The rows of M fall into 3 groups, which share some directions, and each row is roughly a mix of its group's hidden directions.
M:
[[-2.13  1.09  2.16 -0.47 -1.97 -0.80  2.40 -0.74  0.44 -4.04]
 [-3.22  0.54 -0.72 -3.02  0.42 -0.31  0.92 -3.47  1.11 -1.81]
 [ 0.98 -3.22  3.36  0.99  2.86 -0.56  1.73 -1.20 -0.83 -0.85]
 [-1.92  1.33 -1.11  1.01 -1.10  2.05 -3.12  1.42  1.17  3.44]
 [-3.61  1.79 -0.91 -2.65  0.35  1.13 -2.41 -0.41  2.56  0.21]
 [-2.71  0.77 -3.00  2.17 -1.37  2.10 -0.26 -2.51  1.58  1.10]
 [ 0.94  0.00  0.12  2.72 -2.88  1.19 -2.96  3.16  0.25  1.10]
 [ 4.00 -1.83 -0.96 -0.56 -0.06 -1.03  1.02 -3.42 -1.87 -0.29]
 [ 0.38 -1.11  0.78 -4.14  3.07 -1.35  1.46 -0.93 -0.47 -2.09]
 [ 0.89  0.36  2.03 -1.38  2.02 -2.92  1.94 -3.08  0.26 -2.28]
 [-1.48  0.20 -2.43  1.16 -2.54  3.91 -1.79  0.06  1.88  0.10]
 [-3.62  0.93  4.01 -1.56 -0.29 -0.63  0.30  1.99 -0.46 -0.86]
 [ 0.55  1.34  2.45  2.94  0.12  2.54 -0.66  3.07  1.89 -1.15]
 [-0.87  0.77 -1.66  0.79 -2.64  1.27 -3.41  3.00  1.08  1.71]
 [ 1.42 -0.95  2.65  3.49  1.62 -0.76  2.04  2.63 -0.61 -1.09]
 [-1.07  3.06 -3.12 -2.62 -1.02 -2.27  1.66  0.56 -0.95 -0.89]
 [-3.50 -0.28 -1.06 -0.52  0.96 -0.78  3.34 -3.23 -0.11 -1.06]
 [-2.88  3.42 -1.98  1.61  1.47  1.71  0.45 -1.54  1.23  1.52]
 [ 1.46 -0.19 -0.03  0.75  2.50  2.25 -3.65  1.50  2.00  2.09]
 [-3.66  0.81 -1.81 -2.18  1.64  0.86 -2.38 -0.95  2.34  0.68]
 [-3.71  1.94 -3.05 -1.11 -0.88 -1.24 -0.97 -1.57  1.74  1.08]
 [ 2.18 -1.36 -0.51 -1.70  3.24 -0.86  0.05 -3.63 -1.63  1.08]
 [-1.18  1.98 -1.50 -1.98  2.06 -0.98  2.25 -3.74 -0.17 -1.49]
 [-1.84  1.18 -0.87  4.69 -2.51  1.06 -0.84 -0.68 -0.04  1.37]
 [ 0.64 -0.97 -1.01 -3.08  2.62  0.25  1.69 -3.75  0.56 -1.39]
 [ 2.42 -0.23 -4.02 -0.80 -2.39  0.78 -2.64 -0.01  0.34  1.36]
 [-0.28 -0.36  0.62 -0.77  2.06 -1.95  3.20 -3.94 -0.26 -1.71]
 [-3.24  1.26 -3.06 -2.58 -1.01 -1.47 -0.67 -2.07 -1.37  0.29]
 [ 2.20  1.23 -0.76 -1.77  1.60 -0.70 -2.74 -0.91 -1.91  3.59]
 [ 1.46 -0.29 -2.97 -4.54 -0.45 -0.33 -2.09 -1.19  0.49  0.03]
 [-0.31  1.84 -4.21 -1.50 -2.87 -0.39 -1.77  0.95  0.94  1.11]
 [ 1.49 -0.25  4.29  1.24  2.61 -0.57  1.72  1.31 -1.62 -1.16]
 [ 4.53 -1.03 -0.22  1.63  2.26  1.02  0.21 -2.51  0.21 -1.10]
 [ 4.21  0.30 -0.83 -1.84  1.54 -1.40  1.15 -3.06 -0.86 -0.56]
 [ 0.15  1.18 -2.55 -2.55  4.17 -1.33 -0.26 -1.51  0.76  1.26]
 [-2.35  1.77  0.74 -1.01 -0.91  2.59 -3.29  1.54 -0.60  2.60]
 [ 0.83 -0.13  3.37 -0.03  2.31 -2.41  2.45 -0.77 -2.30 -1.71]
 [-2.63  0.15  3.93  1.07 -0.23  3.03 -1.83  1.20  0.46  0.52]
 [-2.24 -0.18 -0.84 -2.99 -2.17 -1.00  0.60 -3.74 -0.20 -1.78]
 [ 2.05 -0.69 -0.16  0.40 -3.54 -0.80 -2.44  3.66 -0.26  0.78]
 [-3.98  1.94 -2.66  0.03  0.32  1.62  0.50 -2.31  0.57  1.62]
 [-1.31 -0.22  1.47  1.24  0.27  0.64 -4.15  2.57 -1.50 -2.44]
 [-1.27 -1.21  0.43  1.12  1.58 -0.35  2.15 -4.15 -0.87 -2.88]
 [ 0.59 -1.91  2.59 -0.78  1.71 -2.53  0.81 -0.45 -1.43 -3.81]
 [-1.99 -0.07  0.76 -1.72  1.66 -1.46  3.57 -1.93 -0.55 -2.96]
 [-0.87  2.07  1.99  1.27 -0.27 -1.58  3.48  3.02 -0.72 -1.75]
 [-1.31  0.44  1.44 -0.31  3.31  2.03 -1.77 -2.55 -0.81  2.93]
 [-0.69  0.83 -2.59 -1.15 -4.31  1.38 -1.86  0.92  1.64 -1.14]
 [-0.90 -0.23 -3.64 -3.05 -1.81  1.10 -2.40 -1.78  0.77  0.76]
 [-3.08  0.66 -2.02 -0.03 -0.99  3.15  0.23 -2.50  2.03 -1.63]
 [-2.55  0.22 -0.67 -2.88 -1.34  1.51 -3.63 -0.99  1.84  1.05]
 [ 4.22 -2.71  0.54 -0.33  0.31  0.58 -2.04 -2.79 -0.25  0.20]
 [ 0.93  1.04  0.90  1.73 -1.21  1.45 -2.98  4.08  0.36  1.76]
 [-1.03  0.82 -3.91 -0.87 -2.14  1.92 -2.52  0.63  0.41  2.25]
 [-0.43 -0.85  0.71 -0.99 -3.53  1.18 -2.37 -0.96  3.10 -2.36]
 [ 3.17 -0.90  1.30  2.42  3.75 -1.08  1.78  0.38 -0.32 -0.99]
 [-2.10  0.99  1.98 -1.00  2.32 -2.80  2.90 -1.03 -2.03 -0.94]
 [-1.48  2.10 -0.61 -0.21 -0.09  1.96 -3.86  2.96  0.01  1.86]
 [ 2.30 -2.16  3.20  1.56 -0.86  0.70 -2.89  1.98  0.21  1.36]
 [-3.91  0.26 -2.45 -2.61 -0.44  0.30 -2.13 -1.15  0.87  1.72]
 [ 2.10  1.26  1.84  3.92  0.67 -1.29  2.60  1.34  0.41 -1.55]
 [ 1.88  0.16  1.25  4.09 -1.26  1.55 -1.55  2.74  1.01  1.13]
 [ 4.31  0.22  1.46  0.46 -1.69 -1.27 -1.74  2.74 -0.59  1.30]
 [ 1.89 -0.28 -0.37  2.61  4.97 -0.51  1.09  1.05  0.24  0.31]
 [ 1.33  0.50  4.16  1.40  1.88 -1.72  1.92  1.71 -1.76 -0.73]
 [-0.50  0.36  0.56 -0.50 -0.77  1.16 -4.03  1.91 -0.29  3.89]
 [ 1.09 -0.90  2.86  0.24  1.23 -3.30  3.01 -1.01 -1.00 -2.07]
 [ 1.85 -0.73  1.48 -0.31  3.31 -0.71  0.70 -2.87  1.32 -3.14]
 [ 3.78 -0.68  1.94  2.15  2.16 -1.06  2.31  0.23 -0.81 -1.74]
 [-2.95  0.55  0.93 -3.28 -1.20  0.98 -0.92 -2.61  1.47 -2.27]
 [-2.04 -0.28  0.33  1.74 -0.72  1.78 -2.18  4.07  2.35 -0.08]
 [ 0.27 -0.47  1.76  0.00  2.02  0.92 -0.42 -2.86  2.62 -3.80]
 [ 3.79 -0.68  1.46  1.82  1.88 -1.10  2.61 -0.85 -0.90 -2.16]
 [ 1.40 -0.05 -0.57 -4.03  0.91 -1.05 -1.38 -0.12 -3.49  1.85]
 [ 3.61 -2.27 -0.06 -3.48  0.46 -0.16 -1.70  0.37 -0.38 -2.07]
 [-4.15  1.71 -0.39  0.70 -0.87  1.16 -1.00  3.30 -0.41  1.73]
 [-1.00  1.32  2.20  3.43  0.05  3.19 -0.57  2.66 -0.35  0.99]
 [ 0.19  1.99 -0.85  2.24  0.44 -0.80  4.60  0.15 -0.93 -2.31]
 [ 3.93  0.09  2.93  1.78  1.87 -0.71  1.59  1.31 -0.24 -1.58]
 [-0.03  1.34 -3.35 -2.94 -1.31 -1.45 -2.77 -1.67  1.02  1.00]
 [ 0.20  0.23 -0.19 -2.54  0.54 -2.59  2.52 -2.92 -3.08 -0.31]
 [-3.25  0.55 -0.52 -0.44  1.95 -0.93  2.18 -3.89 -0.56 -1.34]
 [-0.49  2.04 -2.47  0.58 -2.78  0.41 -3.31  0.76  0.75  2.67]
 [ 0.26  0.53 -2.15  1.24  0.89  3.59  0.17 -3.68  1.73  1.11]
 [-5.31  1.03 -0.50  0.64 -0.31 -0.84  1.65  2.11  0.12 -0.29]
 [-3.70  0.13 -2.98 -2.38 -2.11 -0.47 -0.17 -1.91 -0.66  1.00]
 [ 4.10 -1.20 -2.27 -0.28  0.39  1.00 -1.51 -2.47 -0.81  2.08]
 [-0.12 -0.80 -1.12  0.44 -0.77  1.85 -3.54  2.07  0.08  3.88]
 [-3.91  1.90 -3.04 -0.03 -0.81  1.58 -1.07 -1.68 -0.52  1.58]
 [-1.84  1.24  3.58 -0.59  0.51  0.90 -1.62  2.10  2.86 -1.90]
 [-3.08  0.70 -1.68 -2.18 -2.33 -2.18  0.30  1.03 -2.92  0.78]
 [ 5.18  0.88  1.04  1.59  0.37 -0.48 -1.96  0.32 -0.70  1.39]
 [ 0.27 -1.60  2.05 -3.15 -0.55 -1.04 -3.04 -2.76  1.72 -0.21]
 [ 1.94  2.73  2.86  1.03  0.95  0.29  0.70  3.79  0.98 -0.87]
 [-1.66  0.84 -2.77 -1.48 -1.55  0.33 -3.00  1.61  2.96  1.36]
 [-1.26  2.70 -1.76  0.55 -1.20  0.33 -0.15  4.09 -1.59  2.22]
 [ 0.03  1.17 -2.17 -2.47  1.34  1.54 -3.48 -0.64  1.68  2.50]
 [-1.07  1.51 -3.70 -0.84 -2.04  1.83 -0.66 -0.53  0.83  3.36]
 [-3.34  2.23 -3.95 -0.22 -0.47  1.44 -0.17 -0.60  1.12  1.51]
 [-0.45 -1.77  1.32  0.48  2.29 -0.59  3.25 -2.86  0.60 -2.83]
 [-1.93  2.25 -2.61 -0.72 -2.06  0.55 -2.29  1.44  0.79  3.07]
 [ 0.26  0.42  2.08 -0.09  2.46 -2.37  3.74 -0.60 -1.61 -2.21]
 [-0.38 -0.16  0.10 -1.56  1.02  1.12 -3.92 -0.98 -0.41  4.07]
 [ 0.10 -1.38  0.31 -0.19 -4.94 -0.20  1.30 -2.08 -1.98 -1.25]
 [ 3.71 -1.39  0.91  3.62  0.16  0.28  1.14  1.86 -1.67  0.83]
 [-0.94  0.75 -3.42 -1.53  1.02 -0.61  3.08 -2.78 -0.37 -1.95]]
One row of each group comes first, with its name. Which group is each row after those in?
[-1.88 -2.72  1.02 -1.93 -0.23 -0.86  2.44 -1.41  0.49 -3.66] => L
[ 2.13 -0.21  2.21  3.82 -1.64  1.11 -0.37  2.81 -1.04  0.94] => V
[ 0.58  1.37 -0.75 -0.78  3.54  1.25 -2.81  1.66  2.16  2.28] => Q

[ 3.56 -3.06 -0.73 -2.36  0.21 -0.13  0.95 -1.61  1.72 -1.83] => V
[-3.78  0.18 -2.73 -2.00 -2.66  0.27 -1.02 -0.94 -0.47  1.69] => Q
[ 0.91  0.27  0.17  1.03 -2.26 -0.25 -3.46  3.89  1.77  0.78] => V
[-2.59  1.13  1.33  2.17  2.82 -0.03 -1.19 -1.03  3.16 -1.76] => V
[ 0.60 -0.64  1.24  2.02  1.17  0.97 -2.06  4.20  0.33  2.69] => Q
[-1.97 -3.13 -1.59  0.61 -1.33  0.23  2.82 -1.28  2.42 -2.05] => V
[ 4.33 -1.77 -0.90 -1.15  0.53  0.38 -2.11 -2.46 -0.60  1.65] => Q
[ 1.61 -1.79  0.75 -2.72  1.76 -2.49  1.25 -2.19 -0.68 -2.86] => V
[-3.07  0.61 -1.18 -0.57 -3.50  1.87 -2.25  1.26  0.38  1.99] => Q
